One turn or mirror swaps these rows in pairs. Which row does each one swap with?
The rows were stretched afterwards, more along some directions than others.
lafe: [  4.6   4.7  -1.3   0.4 -15.2  -4.9  -4.1   3.8  11.9   2.1  10.5   8.0
   3.3   5.4  -4.4   3.2  10.3]
telu: [  8.0   4.6 -19.7  27.4  15.3 -12.8  -4.8  -5.3 -11.7  -0.4   5.4  -8.2
 -22.0   6.9  12.5   4.4  -5.1]
Fipal: [ 26.1   3.1   9.1   8.8  -3.2  -7.6   8.2   0.3 -19.8 -12.8  15.2  19.6
 -22.4   8.4  18.3   7.3  12.3]
Kisig: [  6.1   8.6  -8.4   4.5   8.1   4.6   6.8  19.6  15.4  -5.1   0.6  11.1
 -16.8  -6.1  -2.4   6.6   3.8]
paled: [  5.9   6.4  15.6   0.7  -0.8  -4.5   6.2  12.1  10.7  -2.5   6.7  29.1
 -19.2   8.4   1.4   5.0  11.5]
nivuk: [ 6.5  8.0 -0.2 -3.7  1.7 10.9 11.3 23.9 16.5 -8.6 -1.2 14.1 -9.9 -1.1
 -6.5 10.6  0.2]
dizu: [ 32.4  17.7 -18.8  -0.9  -9.7 -23.9  -3.5  14.0  14.0 -17.1  13.0   6.5
 -49.3  -5.9  16.4  14.3  30.1]
renog: [  9.1   2.2  -6.7   4.8  17.5 -14.6  -7.8   8.1  -3.7 -27.5   7.4  16.2
 -31.4 -15.0  10.1  13.4  18.4]
vakog: [ 14.5   8.9 -15.3  22.7   9.2  -6.6   1.6  -8.1 -15.3  -4.9  10.3 -10.9
 -21.3   7.3  10.6   6.6  -7.0]
sif: [ 33.1  19.8 -13.7   7.2 -20.2   6.2   2.8   9.6   8.5  11.2  21.0  -4.1
  -5.8   7.9   8.6  16.4   3.4]
varu: [ 11.8  11.1  -1.8  -8.0  -4.7   8.7   2.3  21.8  -3.2 -14.1   0.5   7.6
 -22.6  -7.5   1.5  -3.7   4.4]
kased: [  9.5   7.5 -14.7   8.1  -5.8   0.4  -4.7   4.3  -0.2  27.6  11.2  -1.5
  -2.4  13.0  -3.4   0.7 -18.6]
rudap: [ 19.7  25.1  12.2  -5.3   4.7  11.2  -0.7  18.8  -6.3  -2.1  17.0  19.8
 -13.1  -3.6  -1.0   5.7   2.3]
Modan: [ 12.7  15.1  12.5  -3.1   7.2  10.9  -7.4  16.2  -6.2   1.3  11.9  16.3
 -10.5  -3.1  -6.6  -2.9  -0.4]
Peba: [ -3.6   7.3  -1.6   3.9  15.4  -5.2  -8.2  14.0   4.1 -10.9 -11.3   6.6
 -24.1   0.0   1.1 -14.0  13.8]
suk: [ 27.9   9.4   8.0   2.7  -5.6  -5.9   8.6   3.3 -18.6 -13.5  17.1  20.4
 -22.9   4.3  24.4  14.3  16.0]
dite: [ 17.6  10.3 -18.7  -1.7  -5.2 -27.8  -6.5   9.4  13.3 -18.6  10.4   3.3
 -43.3  -3.9   5.9  20.8  22.1]
fegaz: [ 46.2  31.5 -20.9  12.5  -4.7  -3.2  -0.8  14.4   2.8   0.3  17.5  -1.5
 -12.6   0.9  14.8  28.4  10.2]
tutok: [ 10.2   8.2  -3.1  -3.5  -0.6   8.9   1.6  21.4  -2.7 -12.7  -0.7   7.1
 -24.1  -6.7  -0.2  -8.1   8.7]
lop: [ 33.0  23.6 -11.8   2.1 -20.3   8.6   3.2  12.4   7.6   7.2  21.3  -4.0
  -5.7   7.7   6.6  17.8   0.5]
zoze: [  0.9  11.5  -1.0  -2.8  12.4  -5.8  -2.9  13.1   4.7 -21.0  -8.5   5.9
 -36.2  -5.3   2.1 -12.2  21.2]
ked: [ 31.1  16.7 -16.0  -2.8  -7.7 -23.3   3.5  13.1  20.5 -17.4   8.0  10.3
 -38.4  -7.1  20.8  13.7  35.6]
roz: [ 23.5  16.7  -9.2   0.2 -22.2   8.3   3.9  10.9  12.3  11.3  18.3  -2.6
  -2.0   8.2   2.1  12.7   0.1]
dasas: [  4.7   2.0  -9.3  -5.4  -2.1 -17.0  -8.7   8.9  10.4  -7.6   7.0   7.5
 -19.6   5.5  -5.3  21.3   2.8]
Favas: [ 31.7  29.4 -28.8   4.7  14.4 -19.2  -6.7  17.9   9.7  -4.0   8.6   3.9
 -28.1  -8.0  17.8  30.6  17.8]
fasit: [  6.6  -8.6  -6.8  -3.4   5.2 -22.2  -2.0   6.6  11.0 -13.5  -9.0  16.1
 -22.3   2.3  16.9   3.8  30.7]
naz: [ 30.0  14.8 -14.9  -2.7  -9.9 -21.6   0.2  15.2  20.9 -17.8   6.4   9.9
 -41.2  -6.2  15.3   9.1  34.1]
Kagi: [ 31.2  18.2 -16.4  -6.0  -8.1 -22.9   0.9  15.9  19.3 -24.5   8.4  10.1
 -45.9  -8.8  19.7  15.1  36.7]
Puvop: [  6.0   9.9 -15.0   6.8  11.2   0.2   4.1  22.2  19.1  -9.5  -6.4   6.7
 -23.1  -8.9   3.7   7.0  10.2]
nos: [ 18.2  20.6  -8.6  -9.3  -4.0  -8.6  -4.2  21.3   9.3 -15.2   1.6  13.0
 -10.9 -10.8  15.7  12.5  28.8]
zeko: [ 39.3  22.6 -13.3   5.8 -15.9   6.0   1.0  14.7   5.4   2.4  16.9  -4.7
  -8.1   6.5  10.5  18.2   5.8]
Sadot: [ 22.5  20.0 -14.5   2.0  15.7 -21.2   2.2  20.3  11.3  -9.9   4.2  19.9
 -34.9  -3.4  16.8  28.2  16.9]
dazod: [ 27.7  21.8 -34.7  17.0   4.1 -22.5  -3.2   4.3  10.6  -3.5  12.8  -1.9
 -21.4 -12.0  23.7  18.3  26.5]
medo: [ 22.2  15.4 -22.3  12.1 -11.2 -15.7  -3.1  -2.1  -8.4   3.9  25.9  -0.1
  -9.8   0.6  18.1  27.4   0.8]
fil: [  5.2   2.7  18.3  -4.9   2.1  -5.5   8.5  14.0  13.3 -11.5   4.2  34.8
 -20.9   3.2   1.3   4.3  20.5]
fono: [16.8 20.4 10.3 -0.5 11.1  6.9 -7.3 16.7 -6.9 -5.8 13.7 22.6 -9.1 -6.3
 -0.5  5.0  4.6]
Zomod: [ 15.9  -0.7  -5.7   7.2  18.4 -18.7  -5.4   4.0  -6.7 -25.7   6.4  13.1
 -34.6 -11.9  13.9  10.6  18.9]
vipel: [ 41.5  32.5 -23.9   9.6  -0.6  -5.0  -2.0  15.5   5.1   1.0  15.2  -6.5
 -14.2  -0.6  13.9  28.0   9.2]
Makib: [ 19.8  11.8 -19.1  -1.8  -7.9 -24.2  -6.9  13.2  15.3 -19.7  10.2   7.3
 -46.1  -7.5   6.3  19.1  27.3]
pom: [ 11.0  -0.5  -4.0  -0.2  12.9 -15.2  -0.3   8.6  -1.8 -33.9   4.6  14.1
 -34.8 -12.8  10.6  13.9  19.7]
vodot: [ -4.1   2.6  -0.1 -10.0   0.6   0.7   0.0  22.8  16.1  -4.7  -1.7  14.8
 -12.2   5.7 -10.6  16.8  -2.6]
vatul: [ 10.4  10.1  10.1  -7.2   2.5 -10.7  11.4  17.4  14.9 -14.7   7.5  34.5
 -34.4  -1.3   6.9  13.5  24.2]

nivuk is swapped with vatul
telu is swapped with Peba
vipel is swapped with dite
lop is swapped with Kagi
pom is swapped with rudap
zeko is swapped with dizu
naz is swapped with sif

